In the rows, 128 means zero.
First come named turns, each shown by rows before and after it. For each pair of rows after them, which turns, in which order, take the first row to the second? The first pair is done for you.
turn C:
[122 145 121 122  97 139  90 124 173 105  75 163  90 131 142]  ->  [ 96 143  99 116  52 141  98 152 152 118 131 128 150 128 147]
[123 152 117 120 128 132 129 109 115 145 165 132 126 126 143]  ->  [122 142 126 122 153 140 136 113 115 149 144 120 116 134 146]
[147 149 122 125 111 103 109 109 134  98 150 167 118 123 108]  ->  [112 124 111 120 117 138 130 154 104 146 168  92 159 137 124]
turn U:
[134 140 105 126  73 107 105 159 112 155 155 144 151 127 130]  ->  [128 137 112 126  62 120  96 133 142 138 102 138 154 118 140]
[146 133 148 115 150 112 122 173 125  82 143 160 130 113 122]  ->  [134 128 146 115 143 111 111 154 139  72  94 148 126 111 115]
[123 118 113 105 109  92  89 102 143 108 104 110 132 121  99]  ->  [133 137 114 116 116  92 108 134 115 116 189 134 139 130 115]
turn B:
[106 117 147 146 172 158 150 150 100 134 144  91 122 130 175]  ->  [119 116 103 113 109  87 110 138 107 142 172  82 159 115 104]
[ 92 130 130 138 105 190 139 181  95 137 157  80 182 136 166]  ->  [100 124 115 124  81 155 125 181  95 143 172  72 195 129 130]
[114 129  99 113  65 134 103 131 128 109 129  92 176 125 142]  ->  [105 130 129 133 108 181 137 141 124 113 111  94 156 133 190]
[124 133 132 128 140 128 130 134 121 133 127 125 132 132 112]  ->  [125 137 133 131 120 128 124 129 129 126 125 128 135 128 110]

Each pair is two turns apart.
[122  96 120 111 189 139 127 135 111 169  81  84  97 143 123]  ->  [169 153 125 123 124  79 101 116 137 105 157 190  96 122 103] : C U
[ 96 123 116 131 106 140 127 129 114 123  66  73 122 141 128]  ->  [115 129 130 136 136 136 134 118 121 118  54 112  80 145 129] : C B
[ 87 145  96 129  61 163 144 165 130 128 184  60 226 148 152]  ->  [ 84 103  94 116 108 172 124 137 145 150  70  15 191 148 119] : B U
[148 122 105 117 143  95 142 155 109 150 184 140 123 145 102]  ->  [135  98 100 106 141  99 124 121 144 147  88 111 114 140  77] : U U
[ 85 148 121 119  97 154 137 101 161 107  98 118 154 117  99]  ->  [116 127 112 106 168 126 137 121 128 159 117 115 101 140  61] : U C
[155 120 131 141 129 130 139 145 101 132 160 132 128 148 146]  ->  [146  98 120 129 131 134 125 128 114 138  95  99 125 140 129] : U B
[105 123 150 106 117 112 107 125 141  68 120 115 115  77 122]  ->  [115 108 153 109 178 130 134 152 110 107 145  99  89  99 133] : B U
[116 101  98 128 111 108 125  89 146 149  46 102  99 146  58]  ->  [104 141 149 178 102 172 163  89 162  89  62 148  98 137 149] : C B
[133 123  97 111 168 144 126 138 112 102 187 162  99 148 153]  ->  [117  88  80  89 178 145 111 121 125 124 110 109  91 146 122] : U B
[105 179 148 135 135 142 165 166 121 131 175 152 147 138 152]  ->  [124 151 112  97 142  88 133 160 110 174 167 118 135 139  83] : C B
[125 131 124 144 166 142 120 107 140 147  80 111 111 139 122]  ->  [106 139 109 137 113 133 119 130 125 153 137  87 169 134 129] : C C
[143 111 127 130 133 149 134 102 150 100  76 135 127 128 126]  ->  [141 133 139 145 122 160 147 118 136  89 141 160 141 132 153] : U U
[142 127 133 140  97 138  94 122 161 107  87 123 128  76 118]  ->  [161 109 116 120 148 112 101 158 113 166 140 106 108  96  91] : U C
[114 121 159 137 160 158 144 127 146 140  99 127  73 144 147]  ->  [141 155 152 130 114 114 130 127 144 116 175 178  87 128 116] : U C
[150 101 117 146 176 129 144 138 103 165 119 158  41 176  89]  ->  [130 147 119 159  56 126 118  98 166  74 115 203 102 139 106] : C U
[141 129 127 133 142 138 179 165  93 169 208 140 142 140 132]  ->  [113 137 140 152  79 165 160 102 170  95  87 138 169 112 157] : U C
[142 123 122 117 120 108 124 115 135 126 114 128 114 123 112]  ->  [147 138 136 135 132 128 143 128 124 125 150 146 112 129 145] : U B
[129 129 149 135 128 102 114  93 140 128 101 139 128 124 119]  ->  [108 135 155 148 126 136 134 116 130 130 120 123 150 122 159] : C B
[122 119 123 122 124 136 114 155 131 134 113  94 152 127 126]  ->  [140 138 128 128 102 115 103 136 148 107 120 131 148 118 119] : C C
[ 79 152 141 149 139 112 119  69 157  87 109 154  92  89 107]  ->  [ 86 144 147 156 197 135 154 118 103 134 171 136  77 110 132] : B U
[127 112 137 139 202 136 165 137 104 165 110 119  47 132 118]  ->  [105 130 104 131 111 113 162 169  88 166 208  90 143 120 118] : C C
[149 112 120 126 174 126 119 130 111 156 132 130 101 134 114]  ->  [151 145 135 142 140 128 123 119 133 111 150 173 109 125 137] : C B
[109  96 138 115 143 148 139 117 136 146  88  99 118 142 149]  ->  [131 111 154 123 164 140 137 108 136 139  97 142  83 143 147] : C B
[119 162 130 146  85 116 125 133 129 132 157 122 162 112 141]  ->  [111 128 121 127 113 118 108 111 142 144  76  89 138 116 117] : U C
[119 122 115 116 117 132 131 143 113 129 176 110 158 139 125]  ->  [108 112 129 126 134 166 136 129 126 125 109  94 146 136 149] : U B
[134 128 124 142 119 157 126 148 161 120 107 118 163 109 140]  ->  [163 118 123 123 150 128 111 144 158 141 103 137 122 119  99] : U C
[118 111 119 137 148 127 117 158  76 151 153 103 160 113 107]  ->  [135 138 153 162 164 143 127 136  96 116 146 175 124 109 137] : C U
[119 122 128 127 154 150 177 150  94 156 156 133 108 128 167]  ->  [135 128 134 125 150 132 152  98 139 125  87 171  77 118 146] : C U
[ 86 103 118 135 144 152 140 142 111 157 100 124 139 139 153]  ->  [ 87 124 118 138  97 144 128 119 141 115 103 155 155 128 160] : B B
[102 131 108 133  50 146  81 131 157 100 110 110 191 111 114]  ->  [119 104 102 124 151 153 117 198  88 180 171  85 149 147 122] : C U
[123 139 149 149 125 141 134 126 148 105 125 144 117 123 158]  ->  [135 135 147 142 143 127 139 147 125 131 168 150 112 128 144] : U U
[128  97 144 105 186 160  93 121 135 170  57 103  83 135  74]  ->  [140 155 190 150 164 191 115 111 159 101  94 183  81 128 145] : C B
[108 127 149 117 119 162 165 140 106 154 217 106 147 143 130]  ->  [ 85  93 143 103 124 177 143 105 138 159 104  57 142 137 104] : U B
[129 137 133 128 116 107 131 147  98 132 183 154 120 133 131]  ->  [124 130 122 120  94  94 115 136 106 129 168 141 136 128 113] : C B
[ 96 144 108 126 141 157 177 174 116 164 194  75 158 133 160]  ->  [113 161 138 135 135 158 143  83 197  91  50 126 109 111 157] : U C
[ 97 109 106 120 108 170 133 152 113 147 158  80 168 138 113]  ->  [146 144 113 124  89 120  97 100 152  86 151 176 135 126  86] : C C
[148 107 124 124 136 111 105 127 154 141 128 134 104 141 121]  ->  [145 114 135 130 149 130 113 127 152 133 120 137  97 135 142] : B B
[140 138 133 128 121 115 139 135 119 100 167 147 130 136 136]  ->  [120 116 138 132 132 148 150 129 130 102 103 106 131 135 151] : C U
[147 140 130 132 142 114 129 140 121 122 147 161 108 126 127]  ->  [137 128 129 134 164 135 140 146 109 146 139 132 107 133 133] : C C
[123 113  99  69  90  68  63 114 166 119 103 116 170 119  50]  ->  [102 141 125 107 105 125 131 189 108 131 236 117 211 137 140] : C U
[ 96 101 131 116 104 164 131 111 146 117  59  87 176 127 137]  ->  [158 100 140 105 195 116 125 110 118 152  94 151  83 147  94] : U C
[144 117 130 122 136  93  94 101 136 118 100 156 100 136  79]  ->  [153 120 148 130 169 104 115 126 113 132 144 169  83 148  99] : B U
[151 155 126 129 130 111 136 144 103 129 211 168 126 137 122]  ->  [143 152 105 116  91  95 119 134 112 131 203 144 155 130  98] : C B
[119 151 113 125  80 114 126 161 124 124 182 115 196 123 138]  ->  [127 147 161 156 177 173 159 141 135 121  97 143 113 147 192] : B C
[120 130 127 124 121 111 115 141 126 136 126  91 177 125 126]  ->  [113 128 141 135 143 134 131 146 123 141 115  94 166 132 145] : B B
[124 113 107 128  86 123 111 145 128 138 170 103 177 134 133]  ->  [124 103 101 119  92 115 103 143 126 151 151  93 169 137 115] : U U
[141 101 108 113 126 100 112 121 114 152 156 118 132 116 129]  ->  [151 104 113 114 139 100 106 103 122 141 141 139 110 115 122] : C C
[136 124 135 135 166 127 126 116 140 132  90 136  95 132 124]  ->  [134 135 114 123 103  98 109 114 150 116 123 137 133 116  98] : C U
[111  86 127 128  76 114 112 137 138 117  80 120 175 108 124]  ->  [129  68 126 127 154 121 137 175  91 168 126 107 139 134 124] : B U
[107 110 123 105 152 141 147 118 137 107 118 145 115 117 130]  ->  [112 115 115  99 133 130 137 110 143 100 121 150 127 104 119] : B B
[118 148 139 130  52 113 112 116 160  91 143 154 166 127 139]  ->  [100  97 130 123 127 149 140 163 110 171 116  65 159 150 148] : C U
[153 141 137 145  92 105 125 136 155 123 102 169  78 153 123]  ->  [122 112 135 144 127 141 146 163 125 168  89 104  94 168 142] : C C
[143 141 131 133 122 103 119 102 137 104 113 165 105 135 115]  ->  [122 128 110 124 111 100 132 141 105 140 165 118 150 136 110] : U C
[174 113  83 109  87  79 117  83 140 153 113 136 107 122  64]  ->  [161 150 144 165 136 167 187 130 114 129 175 174  98 141 178] : U B
[146 171 159 121 142 113 117 130 112  95 143 189 106 116 133]  ->  [123 141 159 126 191 150 140 153  86 136 109 124 105 132 152] : C C
[138 121 151 125 160 148 142 142 116 144 129 129  87 135 130]  ->  [146 134 145 124 108 122 117 109 151 110 105 153  97 116 113] : C U
[119 113 121 123 122 117 144 126  98 142 161 100 164 127 125]  ->  [143 114 121 114 119  86 115  93 123 125 115 129 134 116  94] : C B
[ 91 122 129 135  79 128 118 134 101 119 162 144 158 121 133]  ->  [ 98  98 114 116  96 109 101 127 102 145 126 117 140 123  96] : C B
[130 157 129 107  82  86  91  98 151  86 102 169 130 115 123]  ->  [133 126 153 115 200 136 142 138 104 152 100 140  75 154 147] : B U
[139 125 124 129 152 112 127 135 129 135 144 154  98 133 120]  ->  [120 126 114 126 123 121 129 152 115 143 164 130 138 131 128] : B C
[126 132  91 116  90 107 105 125 142 117 106 133 135 104 103]  ->  [115 157 118 140  95 145 126 129 143  94 122 154 137 107 155] : B C
[114 118 113 129 125 132 129 165  79 156 163 102 141 138 117]  ->  [112 122 112 120  82 119  99 122 125 119  92 110 149 113  96] : B U
[113 122 127 132 104 141 139 161 106 136 192 122 168 121 146]  ->  [149 137 143 138 127 118 118 112 142  97 147 198 100 117 126] : C C
[135 124 120 156 146 146 160  97 147 101 134 162  98 121 144]  ->  [142 121  90 134 117  99 134  92 146 111 148 157 115 110  99] : B B
[139 125 107 138 113 164 116  89 141  80 127 136 145 108 142]  ->  [135  87  86 119 144 153 115 112 107 133 131  87 142 117 111] : C U
[155 131 127 111 133 101  93 110 147  86 128 178  89 114 115]  ->  [131 139 120 114  97 106 114 145 124  99 198 164 137 115 140] : B C
[166 112 126 120 165 102 144 147  96 183 175 131 119 138  95]  ->  [145  97 126 114 157 114 123 104 136 164  64 109 116 129  87] : U U
[146 154 127 123 120 124 111 135 141  94 141 176 118 110 126]  ->  [136 125 131 126 174 164 131 152 123 130 102 132  98 126 141] : C C
[130 128 111 122 115 113 135 106 173 144 121 122 162 130 118]  ->  [126 125 116 130 121 134 141 102 178 145 115 115 158 127 133] : C B
[117 133 161 128  98 168 161 135  86 179 166 105 143 141 148]  ->  [115 147 171 134  65 167 154 125 105 148 167 127 150 129 159] : B B
[144 123 146 146 170 130 146 110 116 154 146 154  99 151 152]  ->  [127 124 134 140 140 132 147 131 101 160 181 130 140 147 157] : C C
[158 176 153 151 145 117 150 142 121  99 208 190  98 125 147]  ->  [110 157 112 130  35 110 111 123 156  88 152 113 191 102 116] : U C
[137 124 126 114 140 116 124 132 121 128 142 138 113 133 110]  ->  [112 136 134 130 119 141 140 142 124 119 144 132 144 131 143] : U C
[135 107 115 118 155  89 120 154  83 160 191 140 103 145 116]  ->  [122 129 152 150 165 140 144 148 106 118 171 173  94 145 178] : B B
[128 122 133 127 145 165 132 153 113 136 156 104 167 126 148]  ->  [124 136 138 131 116 163 121 142 127 110 150 124 173 113 154] : B B
[140 136 123 135 104 123 119 117 122 127 143 132 153 132 119]  ->  [124 119 121 131 122 136 120 116 126 142 115 105 148 140 118] : U C
[163 133 134 144 155 120 102  81 166  86  38 172  67 125 106]  ->  [158 150  89 120  62  63  85 113 143  92 170 162 150 113  71] : B C
[161 147 118 136 121 114 118 134 124 143 178 147 124 129 134]  ->  [125 140 135 151 119 169 131 118 146 127 114 120 137 127 173] : C U
[155 144 143 146 166 117 115 116 113 114 184 210  94 141 120]  ->  [ 99 138 116 139  65 132 105 124 126 105 187 138 198 118 124] : U C
[127 100 107 133  93 111 115 154 122 161 154  86 153 134 129]  ->  [112 108 131 156 105 162 131 152 132 139 134  90 158 134 181] : U B
[104 154 114 119 133 130 132 144 128 152 151 124 152 111 136]  ->  [107 149 121 122 137 135 123 122 146 137  97 125 134 106 139] : U C
[122 127 149 138 123 139 115 105 158  85  70 130 122 110 119]  ->  [ 98 110 140 137 124 162 127 134 133 111  81  75 155 113 132] : C C
[126 114 137 125 143 146 135 142 100 160 142 113 107 127 121]  ->  [118 107 139 122 134 154 130 127 120 149  98 104 107 122 118] : U U
[125 120 111 115  98  99 127 138 120 153 153 112 144 119  96]  ->  [117 117 115 117  91 106 123 118 138 141 110 108 147 115  98] : U U
[138 145 109 111  80 116 119 124 142  99 143 144 166 112 110]  ->  [130 141 145 140 132 173 148 118 150  88 101 146 134 121 158] : U B
[118 148 120 146 123 166 150 167 102 149 182  92 167 136 168]  ->  [122 162 118 148  89 155 144 160 121 123 186 113 178 127 167] : B B
[127 159 127 132 105 117 138 122 121 117 133 157 130 121 138]  ->  [ 99 133 122 126 118 136 145 129 116 140  95 111 140 126 137] : C U
[109 138 150 166 108 162 110 101 127 161 130 110 181 136 164]  ->  [147 127 144 147 140 119  80  67 141 166  83 134 127 143 113] : U C
[101 156 120 111 103 127 134 145 149 133 112 113 148 143 153]  ->  [125 147 122 103 141 107 121 136 151 145  94 128 107 148 127] : U C
[128  99 124 129 160 136 119 112 136 143  79 113 125 130 125]  ->  [150 127 138 139 170 124 134 129 117 137 153 159 109 136 137] : U C
[102  99 122 116 158 175 137 121 131 121  78 128 127 116 148]  ->  [120 101 100  95 131 119 104 103 138 123  87 139 131 105  93] : B C
[116 136 103 141 140 104 139 152  98 161 139 107  97 118 107]  ->  [111 132 108 139 133 116 124 122 126 138  78 103 100 110 111] : U U
[ 95 140 123 157 108 135 121 124 154  69 173 161 133 111 177]  ->  [102 124 139 161 166 157 127 117 152  83 118 154  92 124 182] : C C
[124 135 132 156 100 139 144 139 134 123 153 133 168 121 155]  ->  [128 103 129 149 169 146 144 138 120 161 103 105 122 134 138] : C U
[ 96 119 111 111  78 136 120 120 117 130 111  47 179 108 127]  ->  [111 132 152 136 118 166 129  90 143  96  49  98 124 108 160] : B C
[125 133 120 124 107 111 116 121 136 109 118 127 133 114 110]  ->  [124 142 141 140 129 139 138 128 130  98 132 144 120 121 139] : U B
[149 124 134 134 131 124 141 125 127 143  90 158 115 115 145]  ->  [157 127 116 122 118  97 129 128 118 150 121 163 117 114 126] : U B
[ 95 112 125 141 152 154 113 115 144 151  56  99 178 114 138]  ->  [ 97 138 113 140  90 124 103 114 150 131 113 120 213  99 130] : C C
[162 142 112 114 113 106 105 117 120  99 125 166  78 138 112]  ->  [117 141 106 122  60 148 112 128 126  95 112 107 150 130 150] : C U
[142 144 133 137 129  97 112 104 147  82 138 194 111 127 106]  ->  [145 119 117 110 163  82 111 126 118 133 143 157  99 140  70] : B B
[110 121 137 125 100 110 116 111 153 119 107 129 115 136 128]  ->  [120 110 129 120 131 103 125 135 121 155 149 114 110 152 120] : U C
[113 118 127 127 132 144 144 168  82 161 196  95 152 134 157]  ->  [ 99 122 114 114  62 127  94 102 149 112  91  97 173 109 130] : B U
[116 116 111 121 118 120 138 148 111 170 189  92 159 125 108]  ->  [101 118 149 146 134 179 144 105 153 127  82 105 136 123 160] : U C
[121 126 104 122  84 104 113 110 137 128 126 128 139 122 110]  ->  [117 131 111 127  77 109 111 113 139 115 138 138 149 121 123] : U U
[127 101 122  91 104 103 102 119 144 154 128 116 145 149  84]  ->  [120 131 161 131 129 158 146 144 129 130 166 151 144 155 162] : U B
[118 120 125 121 123 143 122 123 137 131 103 134 133 116 131]  ->  [128 135 122 123 108 131 122 128 130 127 141 151 140 119 127] : U B
[105 111 114 107  99 161 122 157 127 140 133  67 179 118 127]  ->  [121 111 143 122 142 182 124 119 156 117  56 106 121 120 148] : B C
[124 132 126 122 108 124 117 129 131 117 138 152 113 130 119]  ->  [103 125 126 124 101 149 126 135 126 126 123 121 130 128 134] : C U
[108 139 135 131 111 138 116 129 125 103 129 120 144 124 147]  ->  [116 137 138 133 120 136 108 117 131  98 112 136 127 124 146] : C C
